In the rows, zero is written as 128.
One turn or mirror swaps these rows in pairs. Which row does each one swap with?
The rows were stretched afterwards, more along some directions than others.
Sug: [100 100 112 118 121 152 131 133 116 158 131 141 138 143 108  99 164 148
 132 130  99 155 123 125 106]
mub: [101 136 139 120 123 112 123 123  89 151 142 149 170 149 142 177 120 128
 105 129 149 133 137 145 110]
Nezo: [141 108 127 125 146 147 137 155 142 144 103 123 121 151 115 147 126 112
 163 164 119 139 141 123 111]
Kagel: [138  94 136  98 137 131 127 149 153 124 146 130 137 157 129 143 146 135
 170 135 129 164 115 112 103]
tuko: [111 114 106 134  92 128 128 115 100 142 155 135 150 141 111 102 142 145
 139 103 132 140  72 120 133]
robub: [103 121  97 123 104 145 124 151 110 165  85 146 144 126 104 144 126 123
 127 106 114 134 160 122 120]
rer: [152 134 110 120 132 130 147 151 126 142 142 138 137  96  80 122 103 136
 147 145 144 128 121 120 178]
geso: [129 159 145 138 113 116 113 132 114 128 111 107 150 103 142 142 109 114
 112 109 130 118 137 133 126]
Rasas: [103  95 136 124 114 100 126 105 120 143 129 109 177 157 120 127 158 134
 130 114  96 161 139 134  92]
Zire: [137 148 112  96 126 164 117 150 125 134 130 145 133 121  96 139 118 142
 155 107 150 116 112 144 135]
bep: [159 116 137  91 146 146 132 151 136 138 122 115 133 122 113 154 112 153
 130 134 140 147 158 155 104]
bimo: [ 77 135 129 112 135 167 137 136 110 153 138 161 139 148 114 152 118 137
 155 109 173 119 133 121 133]
Gofos: [119 127 123 117 104 119 116 146 124 145 145 153 174  94 118 164  97 145
 136 121 162 129 106 142 133]
nesi: [116 101 161 126 142  92 134 120 159 157 178 128 141 127 137 152 148 137
 132 121 132 161 128 120 110]
zal: [153 114 110 126 124 119 103 139 138 117 115 117 121 108 120  98 133 137
 148 123 136 133 105 130 172]
zugek: [127 137 130 144 141 116 118 140  96 156 121 140 152 110  95 142 102 151
 113 148 137 116 146 154 130]
tagen: [186 112 130 141 122  84  96 135 141 109 118 100 122 119 133 126 122 118
 124 149 117 159 119 129 115]
satu: [149 114 133 119 129 111 116 136 173 110 154 105 136 103 133 109 131 131
 158 107 176 142 114 110 140]
dapur: [141 151 153 112 155 134  95 155 137 152 128 147 149  98 103 170 110 150
 152 146 134 115 142 143 129]
susi: [152 116 114 102 169 116 105 167 111 137 123 137 146 135 102 143 111 166
 156 121 154 157 123 118 147]
lesi: [156 126 139 111 152 137 143 144 175 115 169 149 117 101  79 169 111 149
 166 153 142 145  84 126 133]
ropa: [ 96 123 136 117 112 116 118 126 135 146 116 143 166 119 142 167 140 133
 145 120 151 153 121 117 132]
Par: [158 109 152 117 149  74 109  91 158 145 168 112 121 136 151 142 151 118
 132 160 119 169 115 146  97]
faviz: [148 102 125  98 119  84 113 145 110 116 114 110 159 117 108 120  99 132
 136 123  92 130 122 166  99]
Pir: [153 122 107 115 102 113 112 167 129 108 112 117 168  81 129 140 127 151
 143 120 142 148 101 162 149]
loga: [113 134 152 149 116 151 131 127 106 156 136 128 139 172 126 147 142 114
 144 137 122 145 114 126  78]
vetep: [145 121 118 128 147 138 136 126 119 134 168 166 136 115 100 124 129 154
 154 138 168 150  94 117 167]
gasu: [147 113 118 127 122 136 158 151 109  96 114 122 130 130 102 117 135 146
 144 133  98 144 134 137 128]
tosif: [152 113 122 114 167 124 120 108 156 151 124 120 110 166 124 127 125 131
 137 142 113 119 150 124 130]
meso: [117  96 118 149 104 123 115 107 123 127 107 121 116 130 119 120 134 103
 104 140 110 130 141 147 101]
maz: [127 130 148 112 158 111  92 143 123 129 133 130 140 142 107 152 109 150
 126 121 103 120 151 113 111]
Fab: [103 124 140 131 144 124 118 148 124 167 131 153 145 158 133 117 140 117
 175 121 125 131 117 109  95]
lavos: [165 107 115 131 133 136 120 143 145 106 102 105 122 132 111 123 122 109
 134 123 130 139 147 131 109]
zafib: [139 128 139 141 105 127 138 135 129 138 126 145 132 129 107 165 133 134
  95 148 118 142 140 141 113]
vime: [143 119 129 112 138 126 156 142 145  88 123 106 152 116 140 116 152 133
 139 117 121 159 109 145 150]
Teb: [109 129 124 132 134 123 101 145  93 143 114 153 131 109 114 159 107 132
 122 153 140 135 130 148 133]
noveb: [106 144 137 105 146 132 126 137 110 185 139 146 158 128 115 160 111 158
 152 125 161 146 118 133 137]
pap: [146 100 111 116 137 162 153 148 136 123 124 149 117 123 120 126 141 141
 131 145 127 137 126 129 165]
bofu: [139 131 162 166 109 114 126  92 144 136 135 119 109 143 123 144 148  98
 134 139 124 145 154 125 117]
nilov: [111 128 110 143  95 112 141 106 120 151 141 127 160 135 135 118 126 141
  98  87 156 151 133 127 135]
zeli: [ 95 118 117 160 127 125 125 140 118 147  91 130 127 102 119 116 135 115
 116 135 129 116 156 128 127]
Lerod: [166 139 121 101 154 113 102 166 171 115 133 115 131  86 108 160 100 140
 143 145 124 141 112 142 127]
dar: [ 92 136 125 117 122 142 144 152 111 133 146 170 170 109 106 157 123 157
 140 119 174 126 112 147 156]
bibag: [159 125 111 147  99 107 136 119 131 129 122 104 169 102 104 118 114 125
 153 124 143 148  97 161 123]
Vuvi: [148 127 148 128 131  90 135 120 114 141 131 118 144 149 138 136 128 116
 153 135 120 136 119 134 147]
moriz: [ 81 130 115 115 138 183 152 170 129 131 119 169 139  99  89 140 141 164
 151 118 147 129 120 130 167]
binek: [123 117 137 106 171 132 105 136 187 159 136 129 145 119 116 113 138 140
 173 135 141 120 117 136 133]
Zosi: [121 104 124 121 142 100 121 135  98 131 134 119 185 145 114 111 127 163
 124 112 113 149 127 129 112]
Bopi: [131 100 126 132 136 111 107 142 102 134  72 100 156 148 152 100 139 110
 144 128  98 125 146 126 120]
Ruva: [151 127 131 114 124 125 146 141 130 124 130 138 140 167 104 128 114 138
 166 132 127 139 113 101 113]
sofon: [130 100 123 111 144 121 136 122 162 148 161 138 145 114  77 106 127 138
 173  98 127 141 107 113 141]
Fosu: [147 110 101 129 128 106 128 140 134 116  93 106 132 112 163 112 133 121
  92 149 128 109 157 132 127]
Lalo: [127 124 110 109 135 127 119 132 146 150 114 142 147 133  87 160 127 153
 161 125 114 134 104 126 135]
Gug: [112 134 106 147 129 116 124 129 127 160 111 119 137 113 116 120 119 127
 103 108 141 133 159 135 125]
dode: [125 129 124 144 106 135 127 107 151 130 123 143 105 119 121 150 124 116
  99 135 139 146 163 107 136]
ralor: [117 148 106 147 111 112 118 129 112 155 116 131 134  94 120 133 100 134
 113 113 156 128 120 143 152]
Bebo: [103 136 113 117  93 173 147 171  95 142  88 137 160 121 108 155 129 156
 145 111 144 148 124 134 139]
Vume: [ 80 113 113 130 117 168 148 154 121 163 118 159 128 143 113 119 128 140
 156 101 172 140 135  99 134]
pemo: [133  98 150 146 138  90 119 142 146 142 150 142 118 149 138 138 131 110
 139 155 127 150 148 134  92]
Ginok: [114 121 130 135 124 134 124 132  82 154  97 126 137 141 136 133 113 125
 113 153 110 119 138 120 133]
zivur: [102 114 110  94 128 149 139 116 156 136 161 137 152 106 125 132 131 157
 132  98 155 126 111 124 149]
gar: [144 101 140 122 161 106 115 143 137 126 100 114 122 136 138 130 153 121
 142 142 101 132 124 152  86]
zur: [ 75 113 133 105 147 143 150 146 122 173 159 158 150 148  93 121 141 148
 160  98 128 133 122 131 119]
Fila: [ 75  98 135 109 130 164 144 121 124 162 141 143 123 165 143 108 154 132
 141 114 122 131 125 103 133]
tun: [107 110 157 127 136 115 142 146 120 157 169 154 137 146 143 148 151 129
 107 137 126 145 139 134  91]
vufed: [115 103 144 146 108 141 152 147  92 137 121 155 159 147 103 126 146 124
 148 160 121 146 101 128  99]
Met: [124 135 129 112 131 141 101 127 130 147 140 122 143 121 114 132 111 135
 133  82 157 143 142 118 129]
lote: [121 133 147 119 140 100  84 130 151 141 134  98 125 121 136 115 136 127
 158 104 123 129 134 109 102]
mivas: [101 120 134 128 128 125 130 108 121 161 158 159 118 153 106 121 106 121
 133 131 138 116 136 117 120]
Fub: [129 117 133 146 104 142 124 120 125 117 115 151 163 102 108 150 135 139
 136 130 162 148 125 151 153]

mub is swapped with nilov
satu is swapped with Lerod
Nezo is swapped with zal
Lalo is swapped with bofu
pap is swapped with Bopi
Par is swapped with Ruva
Met is swapped with Gofos
lavos is swapped with Pir

